In the rows, 128 means zero.
Families of rows that turns and mirrors carry onto each other, the same ones carrying the whole set onto itself: the rest of each named row's family, in list order:
9 families of 3 rows:
k_271: [130 161 126 139 145 123  73 124 124 132 106 122 119]
k_260: [129 132 117 162 115 133 133 131  97 117 162 122 109]
k_955: [135 134 108 158 106 135 119 140  94 125 156 106 106]
k_153: [116 160 124 137 133 123  77 119 113 124 101 125 122]
k_301: [128 140 107 150 110 131 120 128  98 129 162 118  94]
k_678: [118 157 126 140 135 122  72 125 132 126 101 134 122]
k_580: [121 157 114 146 132 125  63 121 126 130 107 125 120]
k_187: [135 130 138 161 137 163 122 113 161 155 128 114 117]
k_54: [135 128 130 166 146 160 126 115 161 141 120 119 125]
k_845: [122 152 115 142 140 116  77 112 115 126 105 135 112]
k_646: [129 138 113 146 117 133 118 138  93 121 162 110 106]
k_933: [116 153 121 143 133 128  77 121 125 118  90 121 123]
k_558: [132 120 123 162 129 158 136 124 164 146 125 119 115]
k_16: [125 153 127 141 129 118  75 114 118 140 103 133 110]
k_806: [119 122 121 167 126 166 132 118 162 134 120 114 123]
k_74: [122 129 128 165 129 161 130 115 167 142 115 120 121]
k_743: [126 139 112 151 113 137 133 129  98 119 160 105 102]
k_912: [138 130 124 173 128 157 125 124 169 142 122 112 119]
k_525: [131 132 108 152 119 131 126 133  92 118 157 108 109]
k_384: [134 125 136 170 123 160 130 125 160 148 125 126 126]
k_760: [127 132 128 172 133 162 127 116 168 138 124 115 126]
k_704: [131 121 120 167 133 155 132 115 168 136 123 119 121]
k_189: [121 140 109 153 112 134 124 131  97 108 153 103 103]
k_677: [134 143 131 158 108 132 125 131  98 128 164 114 105]
k_339: [128 137 110 158 107 130 129 132  94 121 152 109 104]
k_206: [116 151 119 143 139 122  74 116 123 121 103 132 127]
k_151: [118 156 115 139 137 128  70 117 117 130 101 126 118]

Which other rows belong to the same family as k_580? k_955, k_912
Which other rows belong to the same family as k_339? k_760, k_151
Which other rows belong to the same family as k_271? k_301, k_384
Which other rows belong to the same family as k_206? k_525, k_704
Which other rows belong to the same family as k_153? k_74, k_743
Which other rows belong to the same family as k_558? k_678, k_646
Which other rows belong to the same family as k_933? k_806, k_189
Which other rows belong to the same family as k_260? k_54, k_845

Families of rows that turns and mirrors carry onto each other, the same ones carrying the whole set onto itself: the rest of each named row's family, in list order:
7 families of 4 rows:
k_813: [104 136 146 110 100 150 115 162 143 106 119 180 106  97 114  98 116]
k_164: [116 122 104 126 103 133  74 160 147  91 106 158 120 121 104  97 122]
k_169: [131 125 125 112 114  97 108 141 188 160 119 141 100  83 120 100 122]
k_576: [151 134 107 107 123 130 143 150 167 125 114 140 126 145 103  96 109]
k_217: [126 145  92  86 134 131 131 153 155 149  91 142 120 112 115 123 112]
k_595: [122 132 130 142 109 116  75 157 154  98 114 170 133 111 107  92 124]
k_159: [ 84 145 141 110 116 129 126 157 135 109 123 171 114  97 101 110 122]
k_355: [117 139  79  96 124 126 133 151 168 155 119 142 123 133 114 113 113]
k_45: [134 126 101  95 118 122 138 165 158 178 122 136 124 115 106 101 121]
k_192: [ 93 128 124 121 121 138 129 143 124 120 118 188 105 112 114 106 123]
k_835: [ 98 129 133 147 108 128  91 162 143 102 116 159 141 105 108 100 110]
k_545: [111 121 124 159 108 120  83 143 159 114 103 165 124 121 106  93 126]
k_462: [129 119 119 134 106 116  82 171 147 117 114 156 143 125 129 126 101]
k_981: [100 119 135 110 104 114 117 193 135 133 123 178 113  96 111 124 127]
k_430: [136 124 113 120 118 117 104 159 185 161 102 137 120  71 104  96 116]
k_118: [101 138 146 119 116 140 108 169 139  99 117 169 125 127 112 105 135]
k_759: [143 135 101  94 127 125 136 135 174 161 116 144 111 117 124 112 112]
k_858: [106 137 123 109 110 137 122 160 125 105 125 193 123 108 111 105 129]
k_727: [136 124 101 109 127 106 116 154 191 166 116 137 103 105 100  94 128]
k_634: [151 108 125 107 116 103 131 151 166 133 121 148  94  90  95  83 132]
k_302: [ 93 128 125 119 101 127 110 155 121 100 109 172 124 101 111 117 132]
k_866: [115 123 108 144  96 124  83 141 151  99 115 151 142 107 106 106 121]
k_497: [128 133 106  76 120 117 137 151 160 160 101 144 118 130 114 114 107]
k_553: [119 108 124 132 107 135  86 157 134  98 130 167 127 102 116  96 134]
k_520: [137 144  85 101 103 114 122 154 154 166 102 143 116 136 105 110 116]
k_349: [150 126 122 102 125  97 109 147 166 165 108 123 115 109 118 104 117]
k_484: [140 134 125 111 117 102 111 153 163 173 122 145  97  89 111  91  98]
k_458: [138 107 112 107 112 102 105 155 181 167 114 137 117  93 104  87 108]

Which other rows belong to the same family as k_520? k_813, k_164, k_484
Which other rows belong to the same family as k_302? k_835, k_759, k_727
Which other rows belong to the same family as k_497? k_595, k_858, k_458
Which other rows belong to the same family as k_217? k_192, k_545, k_430
Which other rows belong to the same family as k_981? k_576, k_462, k_634

